Each path below is one point turned by a fixed rotation once a step. After each direction that follows a path, write how fast that rotation turns it, in degrees per step (0 if it stays still).
Each turn is a multiple of 5 degrees from 10 to 175, or 0.
Each row of a path follows its step; steps can be skipped.
path 1
step 0: [ -9.0  42.8  25.8  -2.6  -3.5 -17.6 -43.5  41.6 -23.7  31.0  22.7  42.9
   8.7 -20.1 -17.3   7.3  52.0  -7.7  -4.7 -40.3  20.3  22.6  13.9  16.1
  48.8  -6.1  21.4  17.6 -18.7   1.6   1.4   8.8   4.4  -3.3  47.5  15.4
  47.6 -32.0  -0.9 -10.5  -7.7 -13.6  33.1 -12.9 -24.4   7.2   1.4 -27.5
  27.8 -17.4 -10.9  15.4 -15.7 -13.5 -16.5]
step 1: [-51.8  -7.7  15.4  26.3  15.8 -18.1  -2.7 -40.1  -0.1  45.1  24.6  -3.4
  35.3 -34.8  -2.2 -15.6  30.9 -12.2  11.4  26.4  20.4   4.8   5.7  20.1
 -20.8   3.6 -20.0 -40.7  -2.3   0.0   2.3  15.7   3.0 -20.5 -23.1 -28.6
  42.5 -16.4  -5.5   0.4  27.4  11.4 -14.4  51.7  -7.8  26.4  -9.4 -16.6
 -70.5  -5.0  12.8  13.5  -2.7 -14.0 -27.4]
step 4: [  7.0  41.8   9.6   5.3   7.4  -8.6 -41.8 -15.3 -30.2   3.2   3.2  23.7
  -5.4  -2.8 -49.5 -19.9   8.2 -27.4  -2.2  -4.4  33.6 -13.8 -15.3 -27.9
 -18.3   0.6 -11.9 -11.2   4.2   0.8  28.2 -60.9   5.4   0.5 -12.0  28.0
 -50.5   5.1  34.7 -24.9 -17.8 -14.7 -20.6 -28.5 -31.9   9.5  34.8 -27.5
 -10.5 -29.0 -32.6   5.1  51.5  -4.7 -10.7]
step 8: [-12.1 -16.3 -21.9 -43.3  -7.2  -8.6   0.5 -16.6 -16.4   4.6   3.2  21.9
  -7.3  14.2   7.5  31.9  24.5 -27.0  21.9 -32.8  31.6  -0.1 -21.0 -28.8
 -40.6 -31.2 -13.0  -7.1   4.0   9.4 -13.7 -34.2  46.0  17.9 -41.2  10.8
 -43.8  20.3  13.1 -10.6  14.0 -16.4 -15.9  20.2  30.6   1.7 -51.1  19.1
  48.1  12.8 -12.8 -19.1 -29.5  21.6 -27.2]
step 9: [  6.7  18.1  -4.9 -12.3  -1.1 -33.8 -46.8  22.0  -7.7   4.2  -7.5  12.3
   8.6  -1.7 -48.9   2.8  21.2   9.3 -22.6   7.9  -0.9  -6.3  -6.5  25.2
   5.8   4.2  50.3  23.1   8.6  -3.8 -31.1 -58.5  58.0  49.1 -16.3  22.4
  -3.4  15.1   4.1  -5.9  -7.2  35.4  15.7 -29.9  38.0  -3.0  30.3 -27.4
 -15.4   8.0  -2.4  45.9   4.4   5.4  17.0]
step 20: [ -7.1 -19.2 -15.9 -11.2  14.3  16.4  59.4 -36.4 -36.1  -9.0  24.5   2.3
  -8.6  -0.8  -1.5 -41.5  38.5  13.6 -12.6 -46.8   8.7  32.0 -47.6 -19.0
   8.8  26.0  -8.3  -9.1  53.0  13.8 -11.2 -21.9  18.6  -4.4   0.7   4.1
 -36.1  13.3 -19.2 -28.6 -14.7 -28.3  18.8  13.3  -9.9 -10.2 -15.2  -7.7
  20.6 -50.4  22.5 -18.9  -5.8  24.0  -8.0]
step 21: [-15.8   7.4   9.7 -29.9   1.8 -35.6 -23.4  22.3 -13.1 -36.2   7.4  41.2
  -9.6 -19.5  -7.9 -74.1 -33.6 -20.9  43.5  31.4 -17.9 -12.8 -25.3  26.4
   2.7 -28.5  11.1  -4.7  13.7  -9.2  -9.0   4.0  68.9  48.4   6.8   7.1
  -2.6  17.7  22.3 -20.4 -10.6 -11.3  -8.2  -1.3  -8.2  27.7  -2.0  18.6
   7.5  -8.8   1.9  13.9  -5.0  29.1 -10.6]
step 22: [ 11.5  19.2  33.8  -7.8  -1.5 -24.9 -25.8   4.4  -7.4 -25.9  13.6 -17.7
   9.0  -8.4  -8.6  14.4   8.2  -2.3 -21.6  42.0  11.1  15.1  25.8  -2.5
 -12.4 -10.8 -27.4  13.3 -10.3  11.5   6.6 -18.6  21.5  -6.6  10.9  40.3
   0.3  17.0  21.8  37.4  50.3  62.2 -22.9   4.1  34.1  31.1  29.3  48.0
   8.6  22.0 -47.7 -24.5  -8.6 -35.9 -27.2]
Speeds:
[ -6.9  -4.8 -10.5   0.6  15.2   2.1 -10.2  -1.9   5.5  -4.0   3.9   0.4
  -0.9 -10.5  -3.6   2.3   3.0  -2.1   6.8  -1.8  -4.9  -6.9   7.3  -8.1
  -1.8   6.5  -5.2   4.7   0.7  -0.2   3.5  -5.3  -6.4   4.0   1.2   1.6
   2.5   2.7 -11.7   0.0  -0.1  19.8  -7.7   5.9 -12.6  11.4  -6.1   0.4
   1.2  -5.7  -8.0  -6.5  12.8  -5.3   6.7] -> 120
[-10.3   2.2   7.7   0.8   4.6  11.3   0.8  -5.5 -12.3  11.1   3.6   6.0
 -17.6  -2.1   5.5   6.5   5.1   0.3   0.4 -14.5  -1.8  -8.5  -5.6  -4.7
  -2.4  -2.5   3.3  -2.4  -9.4  -2.8   6.7  -1.7   4.9  -3.5  -3.9   0.0
  -1.0  -4.5   1.4   4.0   1.6  -2.4  -0.7  -7.3  -4.3  -9.0   1.2  -9.9
  18.0  -9.9  -0.1  -3.0   7.1   6.1  -5.9] -> 90
[ 11.5  -4.0   7.1  -9.3   7.7   8.5   7.3 -12.1  -5.9  -0.7   3.5  -4.1
   1.2   3.3  -6.0   1.2   1.9  -7.1   7.7  12.2   4.2  14.0   7.2  -6.8
  -5.5   3.8  -5.9   0.3  -0.4   7.4   0.9   3.6   4.4  -2.7  -4.2  -0.1
  -5.0  -8.8   0.4  -4.5   6.8   7.7  -0.4  12.1  10.0  -6.4  -0.1 -18.6
   0.3   2.6  -3.4 -10.7   0.3   0.6  -3.0] -> 155
[-10.1  -0.1   7.6  -8.0   4.4   6.6  11.0   2.6  -5.1   0.7 -10.7   0.0
  -3.2 -14.0 -12.7   6.1  -5.1  -9.0  -7.3   8.6 -10.0  -5.0  -2.4   4.3
   6.5   7.2  -3.9  -2.0  -6.5  -3.5 -13.0   8.0   5.3  -5.0  -4.1   9.6
   3.6   1.0   0.1   4.0  -0.4   6.9 -12.2  -3.4   5.6   3.6   6.4   7.2
  -4.2   4.2  13.3   0.7   0.6   1.7   2.7] -> 90
[ -0.2   8.4   4.8   5.4 -13.8  -5.3   4.0   2.1   1.2 -11.2  -2.0  -4.5
  -5.7  -4.3   1.1 -10.6  -2.1  -4.9  -4.6 -10.1   4.3   9.4   9.6  -2.5
 -10.2   9.7   2.7 -10.9  -5.9  -1.1   5.5 -11.0  -3.6  -4.7 -14.5   0.1
   7.6   1.3   2.7  11.9   0.2  -3.3  -8.4   6.8   0.8   1.7  -0.2  -0.1
  -3.4   0.1   5.7  -7.4  11.5 -11.1  -4.8] -> 120
[  5.9  14.8  -4.8   4.7  -4.1   7.7  -2.1 -12.0  -3.0   8.9   3.0  11.5
   0.2  -5.9   6.5 -10.2   2.1  -4.4 -17.8   6.2  12.5  -2.8   1.6   9.9
   8.7   0.4   0.2   8.1   3.6  -1.8  -3.2   4.7  -6.1  -0.7   6.6  -2.4
   0.4   5.9  -8.0   1.3   2.0   3.1 -12.5   1.6   7.6  -6.8   3.3  -0.8
   5.7   3.2  -9.6  -0.3   4.4 -10.4   2.3] -> 115
[ 10.9  10.5  -2.0 -17.3   7.0   2.8   5.4   6.1  -2.9   6.4  -5.4   2.0
  10.5  -6.6   6.0   1.8  -0.2  -0.2   6.9   1.2   2.8  -3.1   4.8   7.8
   0.2   2.7  -0.2   6.3  -6.4  -2.7   8.5 -23.0   0.0  -2.6   1.7   4.1
  -4.5  -9.3   0.5   4.1   5.4   2.0  -1.0  -3.5  -8.1  -2.5  -4.4   6.7
  -0.8   8.7   0.4  11.7   0.2   0.0 -13.5] -> 80
path 2
step 2: [ -1.2 -36.6  16.0  29.7  28.6 -11.6 -34.4   0.9 -14.0  -9.0 -10.4  26.1
  13.0   6.6  13.6 -44.6  26.6  14.7 -12.1 -13.7  -0.4 -15.4 -23.1  -3.6
 -34.8 -26.8  21.6 -22.1  -0.9   5.3 -25.5 -22.0  42.0  40.6  19.0  15.2
  -3.8  -9.5   1.8  14.7  15.3  19.7  32.1 -27.1  -5.2  42.0  34.6  12.3
  13.2  -9.8   1.9 -13.4   7.9 -41.2  -8.0]
step 3: [ -0.9 -21.8  22.8  11.5  -0.8 -21.3 -16.0  43.3 -13.4 -17.3   0.8   6.0
   3.7  14.5 -10.2  -1.9  29.2  16.0  35.8   5.6  -1.2 -10.2 -10.8 -20.5
   5.5 -18.7  -6.9  -5.1   8.1  -1.5  14.7  22.2 -10.6  22.8  15.7  64.0
 -49.1 -17.3 -27.0  21.9  32.9   1.7  -2.9  44.6  13.8  23.7  36.3  21.0
  -5.5  12.5  17.6  -8.6  11.4 -42.9 -23.4]
step 11: [-28.3   3.9   4.1  -0.8  -6.4 -37.8 -31.5  21.6 -16.3  -0.9  -3.1   4.0
   8.2  -1.2   7.3  12.9  28.3  14.1  13.5 -22.6  -1.5  -2.0  -4.4  -8.0
  18.4  11.4   8.5  -1.2  30.4 -47.7  32.7  19.7  43.2 -23.7  50.5  23.4
   0.7   1.8  -4.2  10.6  -3.4 -53.5  47.8  17.9   9.3  20.9  22.6 -18.7
 -16.2 -18.1 -13.0 -32.0   0.3  21.1 -19.2]
step 12: [-17.2 -39.0 -15.5 -14.2  27.1  -6.9 -40.8   1.6  44.8  15.8  12.5  15.4
  -0.9  53.6  37.2  14.1  28.6   3.6   0.9 -18.1 -32.6 -12.8   2.4  10.2
  31.4  34.4   1.7  -8.2   7.3 -35.2  -3.2  -3.2   6.6 -30.0  12.2  11.3
  -1.1  -8.9 -12.5  46.0   0.3   7.6  -2.6 -30.3   6.6  47.7  12.6  -1.9
  -4.9  -7.6 -14.6  -5.1  15.1   5.7 -29.2]
step 17: [-27.2  -5.2 -34.5  -0.9  21.9 -27.5  15.4   3.7 -27.8  -1.1   6.6   5.7
   3.0  -2.4  -5.8 -22.7  17.6  13.5  18.0   9.0   6.3   7.9  -1.4 -33.9
  19.6 -18.4   4.0  -2.3  -5.8 -31.2  28.9  -0.4  13.1 -29.6  34.0  37.9
 -38.3  23.2   4.3  37.4  -6.8   0.2  23.6 -15.7  23.9  41.6  41.4 -32.2
  -6.3 -10.0 -18.9 -22.7  15.2 -22.1 -45.2]
step 22: [-26.8 -35.6  12.4   5.2  -2.6 -31.4 -11.6 -13.8  29.4 -22.0 -34.1  18.1
  -6.9  21.8  -4.0  19.7   6.0  -8.0   2.3 -12.4  33.4 -29.5   0.3   2.9
 -20.6 -43.1  28.9   2.7  -3.7 -18.3  18.6  22.3  42.4  17.7  47.4  50.4
  -5.2  16.1   2.6   0.4   9.1 -12.5  16.1 -16.4  -5.7  30.0  -0.8  10.4
  14.9 -13.2 -12.2  -0.9  22.3 -43.5 -15.7]
step 23: [-36.5 -30.2  27.1 -16.4  -7.1 -45.1   0.8  42.4   9.4   3.7  14.2   1.4
   4.0  -5.0  29.1 -20.4  11.1 -11.5  24.3   1.2 -29.0 -11.5  -9.0 -41.4
  -9.6 -12.9  15.5   2.7  33.0 -12.4  -1.9  -1.4  -4.6 -32.3  68.4  28.0
 -12.3   4.8 -18.3  36.1  10.3 -15.4  -1.0  -3.8  17.2  18.9  26.9 -12.3
  20.1 -15.0   6.9 -20.2  -3.4 -25.3 -15.4]
step 26: [  3.5 -22.2 -14.4 -11.3 -14.9 -28.3 -33.8 -19.0  51.7  -5.1   0.0  -7.6
 -38.8  37.2  24.8   0.6  30.6   3.9  -5.1 -41.5  10.2  16.6  21.7   7.3
  -0.1   0.2  29.9  18.0  12.5 -14.9  25.3  17.2  16.0  65.1  10.5  26.1
 -21.5 -17.2   2.2  28.6   2.0 -14.2   4.0   9.1  -6.8  38.4   3.1  -1.7
 -17.8  18.3   3.0 -25.0   9.4 -18.0  -0.7]
Speeds:
[  3.7  -0.4  -7.0   9.9  15.6   3.0   3.0   2.3 -14.1  -0.8  -6.4  -7.4
  -1.8   4.0  -1.5  -8.3 -19.5   7.2   3.9   3.1  11.3  -5.2   4.3   5.9
   3.0  -6.3  -1.0  -5.9   4.7   6.6   1.3   3.0  -1.0  -0.6   3.3  -5.6
  -4.2  -2.7  -8.4  -3.2  -0.5   4.0  -6.0  -5.9   6.7  10.6  13.3  -4.0
   3.4   2.4  -7.8  11.8   0.8   2.0  -7.8] -> 20
[  5.6   2.6  -2.4  -0.7  -7.6 -14.5   4.3   5.2 -11.0  -7.9   7.0  -7.1
   6.1 -11.2   4.4  -6.5  10.5   3.5  -1.9  15.8  -6.6  -4.8   8.5   3.2
   1.3  -0.6   3.2   6.2  13.4  -8.3  -5.1   4.1   3.3   2.2  -1.1   3.2
  -7.8   6.5   3.7  -2.6  -0.1   5.9   5.1  -0.5   8.2 -14.6   6.9  -8.8
   1.4   7.7  -4.0   0.8  -1.9   7.7  -4.3] -> 175
[  4.7   7.5  13.9  -1.3  15.1  -1.7  -0.3  13.6   3.0   9.7 -11.2 -10.1
   5.6  -1.3  -3.1  12.9  -2.1   6.9   2.9  -2.9  -3.3   2.9  -3.6   0.9
   1.8  -5.7   2.9   4.6  -9.9  -6.2  -0.6   8.9   5.8   2.2 -12.0   5.4
  -6.4   0.4  -5.3 -12.7  -2.7  -4.5  10.7   1.8   9.3  -6.3  -5.4   0.1
  -5.7  -1.7  -8.1  -2.3   1.9  -6.5  -1.2] -> 135
[  3.5   4.8  13.0   7.5   3.5   3.1  -7.2   9.8   6.0  -7.5  -3.4   4.2
  -2.6   0.5  -4.7  11.1   2.0  -7.1   5.9   0.1  -1.4  -5.0   1.9   0.5
  -5.2  -1.0  -1.1  -3.7  18.7  -0.1  -6.6   3.2  -5.8  -2.8   6.9 -13.2
  -2.7  -7.4  -8.8  -0.2   6.3   0.5  -4.2  13.0  -8.7  -2.2   4.0  -5.5
   3.3  -4.9  -0.8 -16.2   6.3   8.9  -7.8] -> 90
[ -5.4  -2.9 -12.2  -1.0  -5.8  11.6  -4.8   0.5  10.5  -0.6   8.0  -5.5
  20.7   4.1   5.6   1.4  -6.6  -2.2   8.4   1.4   1.2  -4.6   7.3  -1.8
  -2.4  -4.1  -1.2  -9.2  -3.4  -0.2  -9.5  -2.4   9.0  -4.4   8.6  -4.1
 -15.2  -3.8  10.9  -2.0   4.3   0.7   8.9  -1.6   0.0  -2.2  -1.5   6.2
   0.8  -3.2 -11.1  -6.3  -4.1  -9.1  -7.0] -> 70
[-14.9   4.5  -1.8  -6.8  -3.2  -5.8 -10.5  -0.4   7.5   8.9   2.6   0.1
  -3.3   8.4 -11.5  -2.7 -12.1  -2.4  -1.4   8.9 -17.6  -3.2   0.9   9.6
   0.7   0.8   2.6  -7.4   3.0  -3.8   5.3   2.9 -10.5   1.6  -8.1  -7.6
 -14.6   0.9  -6.7   8.9   4.2   2.8  -2.2   0.6   5.8  -1.8   3.4  -2.0
  -9.2   6.5   5.7   3.1  -1.2  -4.8   8.9] -> 125
[  3.8 -10.1  -0.7  -2.0   6.2   7.2  -9.1  -1.6  14.6   2.0  -5.3   8.2
 -11.4  -1.5   8.4   4.8   2.2   2.6  -4.8   3.2  -0.3  -9.6   7.0  11.0
   4.8  -2.9   1.6   8.5   1.2  -1.7  -7.2   5.5   9.8  -2.4  -3.0  -1.9
  -1.3  11.1  -3.1  -7.7   4.6  16.6   0.0 -10.8  -8.7   1.6  -2.8   9.6
   7.2  13.7   2.4   2.8   2.8   2.2   2.1] -> 175
[  6.0   4.0  -2.8  -4.8   4.8   6.3   1.7   5.0  -1.5   0.8   8.4   2.8
  -3.7  -3.7  -7.7  -3.1  11.0  -7.9   2.8   0.2  10.3  -9.5  -7.1  -1.4
   4.6  10.0   5.1 -16.6  -1.0  -0.2  -7.7  -1.9  14.0   3.9  -7.7   2.2
  -3.7  -3.2 -14.4   8.0  -0.1  -9.1   1.7  -1.2   0.6  -8.8  11.0  16.2
  -1.9   1.6  -1.1   4.7  -0.7   5.2   7.5] -> 10
